W =
[[ 211 -208 -152  363  305 -298 -305 -293  243  -27 -172]
 [ 522 -339 -273    9  420 -100 -163  110  426  117 -303]
 [  -9   31  239  139  -55 -363 -203  117  145  396 -257]
 [ -99 -121  231  216  173  -50  433   17  179  187 -237]
 [ 361 -555 -210 -101  238  144  535 -731  503 -205 -152]
 [-423   89  240  -38  427 -345  621 -116  188    1   54]
 [ 842  263   79  421  443   88    9  137  102  -69  -34]
 [ 318 -193   56 -182 -204  299  248  484 -149  329  748]
 [ 616  231   46  254  197  321  108  254  243  107  174]
 [-131  -85  368 -386  326  197  300  167 -138  631 -281]]
W[0,-11]	211
W[-4,6]	9
W[-3,-10]	-193
W[-10,7]	-293
W[8,6]	108
W[:, 3]	[363, 9, 139, 216, -101, -38, 421, -182, 254, -386]
W[8]	[616, 231, 46, 254, 197, 321, 108, 254, 243, 107, 174]
W[-8]	[-9, 31, 239, 139, -55, -363, -203, 117, 145, 396, -257]
W[-2,8]	243
W[-5]	[-423, 89, 240, -38, 427, -345, 621, -116, 188, 1, 54]
W[-10,4]	305
W[-5,-4]	-116
W[5,9]	1
W[4,8]	503
W[-9,9]	117
W[-3]	[318, -193, 56, -182, -204, 299, 248, 484, -149, 329, 748]
W[-9,-11]	522
W[-3,9]	329
W[-7,7]	17
W[-7,-6]	-50
W[-1,5]	197
W[-7,-3]	179
W[7,8]	-149
W[:, -3]	[243, 426, 145, 179, 503, 188, 102, -149, 243, -138]
W[-2,10]	174
W[-5,2]	240
W[6,4]	443
W[-10,-8]	363
W[6,0]	842
W[7,3]	-182
W[-10,-1]	-172
W[:, -11]	[211, 522, -9, -99, 361, -423, 842, 318, 616, -131]
W[2,10]	-257
W[0]	[211, -208, -152, 363, 305, -298, -305, -293, 243, -27, -172]
W[2,-3]	145
W[9,-7]	326
W[-6,9]	-205

X = 2.948	-1.507	14.683	15.470	-10.243	9.483
X[0] = 2.948
X[4] = -10.243

A =
array([[ 0.71, -1.29, -0.35,  0.12],
       [ 0.84, -1.24, -1.74, -2.05],
       [ 0.74, -1.30, -2.42, -0.50],
       [ 0.51, -1.30,  0.99,  0.69],
       [ 0.78, -1.27,  0.01, -0.12],
       [ 0.59, -1.32, -0.45,  0.74],
       [ 0.70, -1.22,  2.05, -1.12],
       [ 0.77, -1.21,  0.60, -2.34],
       [ 0.70, -1.34, -2.76,  0.46],
       [ 0.79, -1.24, -1.18, -2.24],
       [ 0.64, -1.29, -1.00, -0.71],
       [ 0.59, -1.28,  1.05,  0.28],
       [ 0.77, -1.30, -1.20,  0.32]])
A[0,0] = 0.71
A[0,2] = -0.35
A[:, 2] = [-0.35, -1.74, -2.42, 0.99, 0.01, -0.45, 2.05, 0.60, -2.76, -1.18, -1.00, 1.05, -1.20]
A[11,2] = 1.05
A[10,1] = -1.29
A[0,1] = -1.29
A[7,3] = -2.34
A[1,0] = 0.84
A[2,1] = -1.30
A[12] = [0.77, -1.30, -1.20, 0.32]
A[:, 1] = [-1.29, -1.24, -1.30, -1.30, -1.27, -1.32, -1.22, -1.21, -1.34, -1.24, -1.29, -1.28, -1.30]
A[3,2] = 0.99
A[:, 0] = [0.71, 0.84, 0.74, 0.51, 0.78, 0.59, 0.70, 0.77, 0.70, 0.79, 0.64, 0.59, 0.77]
A[7,2] = 0.60
A[5,1] = -1.32
A[0,3] = 0.12
A[6,3] = -1.12
A[4,1] = -1.27
A[12,3] = 0.32
A[1,1] = -1.24
A[9] = [0.79, -1.24, -1.18, -2.24]
A[10,0] = 0.64
A[7,1] = -1.21
A[12,2] = -1.20
A[:, 3] = [0.12, -2.05, -0.50, 0.69, -0.12, 0.74, -1.12, -2.34, 0.46, -2.24, -0.71, 0.28, 0.32]
A[7] = [0.77, -1.21, 0.60, -2.34]
A[1,2] = -1.74
A[5,3] = 0.74
A[0] = [0.71, -1.29, -0.35, 0.12]
A[8,2] = -2.76

m =
[[230 155 152  98  55 104 135]
 [166 152 103 124  97 152 118]
 [103 119 116 123 141 137  99]
 [186 132 103  99 175  76 115]
 [150  79 113 249 110 164 100]
 [ 91 105 107  39 117 125 154]
 [189 142 192 191 176  91 113]
 [107 174 112  85  84  73 147]
 [143 176 143 100 161 116 128]]
Rows and columns are counted from 0.
(0, 0) = 230
(2, 6) = 99
(0, 6) = 135
(3, 1) = 132
(4, 3) = 249
(0, 3) = 98
(0, 5) = 104
(3, 0) = 186
(1, 4) = 97
(3, 6) = 115
(4, 2) = 113
(8, 3) = 100
(2, 3) = 123
(2, 4) = 141
(6, 0) = 189
(3, 4) = 175
(5, 1) = 105
(5, 2) = 107
(8, 5) = 116
(7, 6) = 147
(8, 2) = 143
(7, 0) = 107
(0, 4) = 55

B =
[[  3   8  18  -2 -38  11  -7   9  16   9  14 -33 -19  -2  18]
 [-10  20  12 -44 -76  17 -34  20  30 -21  15 -82 -78  -9  -4]
 [ -3   8  16  -7 -33  -5  -7 -10  -9   6  -6 -28 -18  -5  17]
 [  0   4  26  21  -9 -20  11 -33 -36  28 -21   6  25  -2  38]
 [ 21 -10  16  57  28  21  28  35  41  43  34  40  59  21  32]
 [ -6  -8 -51 -51  14  18 -28  22  24 -60  10 -11 -47 -10 -74]]
B[0,0] = 3
B[:, 12] = [-19, -78, -18, 25, 59, -47]
B[3] = [0, 4, 26, 21, -9, -20, 11, -33, -36, 28, -21, 6, 25, -2, 38]
B[:, 6] = [-7, -34, -7, 11, 28, -28]
B[3,12] = 25
B[4,5] = 21
B[4,0] = 21
B[:, 14] = [18, -4, 17, 38, 32, -74]
B[2,9] = 6
B[4] = [21, -10, 16, 57, 28, 21, 28, 35, 41, 43, 34, 40, 59, 21, 32]
B[2] = [-3, 8, 16, -7, -33, -5, -7, -10, -9, 6, -6, -28, -18, -5, 17]
B[4,3] = 57
B[0,11] = -33
B[4,14] = 32
B[5,4] = 14
B[:, 10] = [14, 15, -6, -21, 34, 10]
B[1,13] = -9
B[5,8] = 24
B[0,5] = 11
B[0,13] = -2
B[4,12] = 59
B[0,1] = 8
B[2,13] = -5
B[:, 0] = [3, -10, -3, 0, 21, -6]
B[0,7] = 9
B[5] = [-6, -8, -51, -51, 14, 18, -28, 22, 24, -60, 10, -11, -47, -10, -74]
B[4,4] = 28
B[2,3] = -7
B[2,0] = -3
B[2,4] = -33
B[:, 2] = [18, 12, 16, 26, 16, -51]
B[0] = [3, 8, 18, -2, -38, 11, -7, 9, 16, 9, 14, -33, -19, -2, 18]
B[3,8] = -36
B[:, 4] = [-38, -76, -33, -9, 28, 14]
B[1,10] = 15

M =
[[738 678 901 677 528 121 640 697]
 [720 675 666 589 438 489 420 468]
 [689 556 564 630 538 588 523 218]]
M[0][0] => 738
M[2][0] => 689
M[0][6] => 640
M[1] => [720, 675, 666, 589, 438, 489, 420, 468]
M[1][4] => 438
M[0][1] => 678
M[0] => [738, 678, 901, 677, 528, 121, 640, 697]
M[1][3] => 589
M[1][2] => 666

data =
[[  69.21  139.16   52.15 -100.19  181.76]
 [  43.38   20.57  -82.02  105.19  -90.28]
 [  56.67   57.46   58.71 -108.41 -178.77]
 [  69.45  -69.65 -105.70  -97.03 -119.91]
 [ 179.05 -177.14  144.30   47.26   92.90]
 [   5.05  190.08  135.89   36.17  -52.13]]
Indices start at 0.
(0, 0) -> 69.21
(1, 4) -> -90.28
(2, 1) -> 57.46
(3, 3) -> -97.03
(3, 4) -> -119.91
(3, 0) -> 69.45
(3, 2) -> -105.70
(5, 2) -> 135.89
(0, 1) -> 139.16
(5, 4) -> -52.13
(5, 3) -> 36.17
(3, 1) -> -69.65
(5, 1) -> 190.08
(1, 1) -> 20.57
(2, 3) -> -108.41
(2, 4) -> -178.77
(0, 3) -> -100.19
(4, 2) -> 144.30
(2, 2) -> 58.71

x =
[[ -8   3   4   4  -2   7   6  11   2]
 [ -4   4  -3   2   2   5   3   3  -2]
 [ -3   1 -16  -2  -3  -8  -3  -8   0]
 [-46   6   8 -10   5 -14  -2  11   1]
 [ -6  -5  -9   9  -4 -12   1  -7   0]
 [ 89   6  11   0  10  -2  -2   3   0]
 [ 32  -5  -2   2  -1  16  -4  -8   2]
 [  1  -4   5   6  -8  -7  -1  -4  -2]]
x[0][0] = -8
x[3][1] = 6
x[7][2] = 5
x[4] = [-6, -5, -9, 9, -4, -12, 1, -7, 0]
x[:, 6] = [6, 3, -3, -2, 1, -2, -4, -1]
x[0] = [-8, 3, 4, 4, -2, 7, 6, 11, 2]
x[1] = [-4, 4, -3, 2, 2, 5, 3, 3, -2]
x[6][5] = 16
x[3][0] = -46
x[3][4] = 5
x[6] = [32, -5, -2, 2, -1, 16, -4, -8, 2]
x[0][6] = 6
x[2][0] = -3
x[1][2] = -3
x[6][1] = -5
x[0][4] = -2
x[1][8] = -2
x[2] = [-3, 1, -16, -2, -3, -8, -3, -8, 0]
x[4][0] = -6
x[2][3] = -2
x[:, 1] = [3, 4, 1, 6, -5, 6, -5, -4]
x[5][1] = 6
x[:, 3] = [4, 2, -2, -10, 9, 0, 2, 6]
x[7][5] = -7
x[5][6] = -2
x[2][2] = -16
x[:, 0] = [-8, -4, -3, -46, -6, 89, 32, 1]
x[0][5] = 7
